One vector is turned by the same rotation once a tick. Each row is the vector after some number of ticks, and that number follows the row.
The counts run from 0 to 573.
.10 .33 -.26 .24 -.10 -.06 -.20 .33 -.17 -.17 -.32 .00 -.04 .40 -.12 .31 -.13 .07 .14 -.07 -.06 .00 .00 .06 .07 -.14 .17 -.63 .00 -.24 .20 -.07 : 165
.15 .19 -.26 .44 -.36 .03 .07 -.06 -.05 -.27 .05 -.09 .34 .11 .03 .45 -.17 -.01 .18 -.20 .12 .08 -.10 -.12 .25 -.19 .20 -.39 -.11 -.28 .13 .13 : 346
.31 .31 -.13 .25 -.15 .07 .00 .20 -.07 -.24 -.27 -.12 .02 .36 -.10 .15 -.15 .24 .15 -.21 -.07 .14 -.05 .10 .13 -.13 .13 -.57 -.05 -.41 .23 .07 : 383
-.07 .22 -.12 .24 -.29 .18 .11 .16 -.29 .04 -.06 -.19 .26 .02 .08 .11 .00 .21 .10 -.27 .07 -.13 -.18 .11 .04 -.13 .02 -.71 -.03 -.45 .06 .03 : 524
-.13 .05 -.11 .15 -.24 -.15 -.32 -.07 -.20 -.15 -.36 -.13 -.10 .23 .00 .54 -.38 .14 .26 -.03 -.05 -.18 -.24 -.07 .17 -.20 .08 -.32 -.02 -.34 .15 -.09 : 113
.10 .27 -.03 .19 -.19 -.06 -.24 .08 -.19 -.23 -.31 -.22 -.12 .29 -.04 .45 -.31 .27 .25 -.09 -.06 .11 -.19 .01 -.01 -.17 .15 -.45 .18 -.27 .17 -.07 : 246
-.12 -.16 -.41 .30 -.17 .12 .00 .02 -.22 -.03 -.15 -.42 .13 .05 .04 .12 -.02 .30 .07 -.22 -.12 -.18 -.18 -.16 .10 -.09 -.08 -.46 -.36 -.41 .14 .13 : 403
.00 .32 .06 .08 -.24 -.11 -.38 .14 -.21 -.19 -.40 -.13 .02 .25 -.05 .49 -.22 .03 .20 -.09 -.14 .02 -.16 -.15 .15 -.09 .22 -.38 -.06 -.27 .22 -.04 : 333
-.10 -.19 -.44 .29 -.19 .12 .00 .03 -.17 -.06 -.15 -.38 .18 .07 .04 .13 -.02 .27 .05 -.22 -.11 -.21 -.13 -.15 .13 -.09 -.08 -.47 -.35 -.42 .14 .11 : 402
-.07 -.10 -.25 .32 -.31 .07 .05 -.13 -.22 -.18 .03 -.37 .20 -.01 .16 .24 -.17 .37 .14 -.22 .08 -.12 -.19 -.08 .00 -.15 .00 -.47 -.06 -.48 .09 .11 : 13
.09 .36 .05 .39 -.25 -.05 .04 -.02 -.27 -.10 -.07 -.06 .13 .15 -.02 .26 -.23 .07 .35 -.18 .06 .19 -.12 -.09 .29 -.17 .19 -.46 -.19 -.37 .20 .19 : 211
.04 -.07 -.35 .33 -.09 .07 -.18 .08 -.19 -.12 -.22 -.54 -.08 .19 -.07 .29 -.06 .41 .17 -.16 -.17 .09 -.16 -.21 -.03 -.11 .04 -.39 -.18 -.20 .27 .10 : 153
.17 .14 -.29 .40 -.19 .10 -.04 .19 -.08 -.04 -.07 -.20 .09 .29 -.20 .37 .09 .16 .14 -.18 .01 .07 -.10 -.07 .22 -.30 .22 -.43 -.21 -.16 .39 .15 : 38
.02 .07 -.32 .29 -.17 -.10 -.25 .15 -.09 -.16 -.19 -.11 -.05 .39 -.16 .51 -.08 .16 .14 -.04 .05 -.10 -.06 -.07 .15 -.29 .21 -.40 -.10 -.19 .40 .02 : 33
.13 .40 .07 .13 -.37 .06 -.04 .12 -.14 -.23 -.20 -.07 .37 .09 .07 .27 -.12 .00 .10 -.27 -.03 .01 -.12 -.03 .18 -.04 .19 -.53 -.11 -.49 .11 .07 : 217
-.17 .03 -.38 .23 -.15 .10 -.12 .16 -.28 -.04 -.32 -.30 -.02 .09 .08 .19 -.20 .25 .11 -.15 -.15 -.16 -.21 .04 -.09 -.05 -.12 -.64 .05 -.31 -.11 -.17 : 276
-.23 -.02 -.28 .40 -.14 -.10 -.21 -.01 -.38 .04 -.09 -.36 -.08 .12 -.04 .41 -.12 .23 .30 -.06 .01 -.02 -.17 -.27 .06 -.20 .09 -.40 -.19 -.14 .26 .10 : 542
.06 .03 -.26 .33 -.08 .10 -.17 .12 -.23 -.04 -.25 -.51 -.14 .21 -.11 .24 -.06 .41 .21 -.17 -.19 .15 -.19 -.15 -.01 -.14 .04 -.44 -.12 -.19 .25 .08 : 155
.07 .07 -.33 .31 -.17 -.07 -.21 .17 -.08 -.15 -.16 -.13 -.02 .40 -.18 .50 -.03 .15 .13 -.07 .03 -.06 -.05 -.08 .17 -.28 .23 -.39 -.14 -.18 .42 .07 : 34
.09 .17 -.41 .35 -.33 .09 .03 .04 .02 -.26 -.18 .03 .29 .16 .08 .41 -.26 -.09 .09 -.17 .01 -.14 -.12 .08 .23 -.16 .05 -.49 .01 -.33 -.09 -.13 : 478
-.12 .21 -.14 .22 -.30 .14 .06 .16 -.30 .01 -.07 -.18 .26 .01 .12 .14 -.03 .20 .09 -.24 .07 -.17 -.16 .10 .00 -.12 .01 -.73 .00 -.45 .04 .02 : 525
.20 .23 -.03 .39 -.30 .11 .10 -.01 -.12 -.07 -.01 -.17 .11 .17 -.08 .35 -.14 .24 .26 -.21 .12 .15 -.22 .06 .23 -.32 .18 -.43 -.01 -.33 .26 .14 : 126
-.16 .28 -.09 .24 -.34 .16 -.04 .12 -.35 -.01 -.12 -.27 .34 -.12 .16 .28 -.07 .05 .13 -.26 -.05 -.02 -.24 -.11 -.01 -.01 .05 -.62 -.02 -.31 -.07 -.01 : 441
-.21 .07 -.24 .18 -.15 -.20 -.35 .03 -.28 -.13 -.41 -.12 -.07 .22 .00 .39 -.31 .00 .23 -.01 -.15 -.18 -.10 -.22 .19 -.05 .05 -.38 -.27 -.31 .13 -.04 : 198
-.06 .08 -.30 .26 -.17 -.12 -.28 .14 -.16 -.13 -.23 -.11 -.11 .37 -.14 .55 -.14 .15 .18 -.01 .05 -.15 -.10 -.03 .10 -.29 .18 -.42 -.02 -.19 .33 -.04 : 31
.02 .16 -.30 .33 -.31 .13 .05 .04 -.06 -.04 -.20 .01 .33 .10 -.01 .32 -.09 -.17 .11 -.25 -.09 -.14 -.18 -.04 .46 -.16 .06 -.40 -.34 -.35 .02 .02 : 89
-.04 .09 -.34 .32 -.18 .05 .05 .10 -.26 -.20 -.10 -.29 .29 .01 .13 .02 -.07 .13 .10 -.26 -.09 -.03 -.01 -.21 .02 .10 -.01 -.61 -.30 -.43 .02 .14 : 183
-.16 -.03 -.32 .22 -.25 .03 -.36 .02 -.17 -.11 -.34 -.37 .11 .06 .00 .55 -.15 .02 .12 -.13 -.24 -.13 -.25 -.33 .13 -.07 .06 -.27 -.20 -.15 .07 -.06 : 452
-.03 .06 -.38 .46 -.29 .19 .05 -.03 -.21 -.07 -.07 -.39 .31 -.10 .10 .28 -.11 .06 .18 -.29 -.14 .08 -.22 -.25 .13 -.04 -.02 -.41 -.24 -.21 -.09 .05 : 572
.04 .06 -.32 .24 -.20 .27 .03 .17 -.18 -.08 -.23 -.44 .18 .03 .08 .07 -.04 .32 .03 -.29 -.18 -.03 -.21 .01 -.05 -.02 -.08 -.63 -.05 -.37 -.04 -.02 : 271
.02 .33 .04 .09 -.26 -.08 -.36 .16 -.17 -.15 -.41 -.12 .05 .25 -.08 .52 -.18 -.01 .17 -.10 -.15 -.01 -.18 -.13 .19 -.11 .22 -.37 -.09 -.26 .23 -.04 : 334
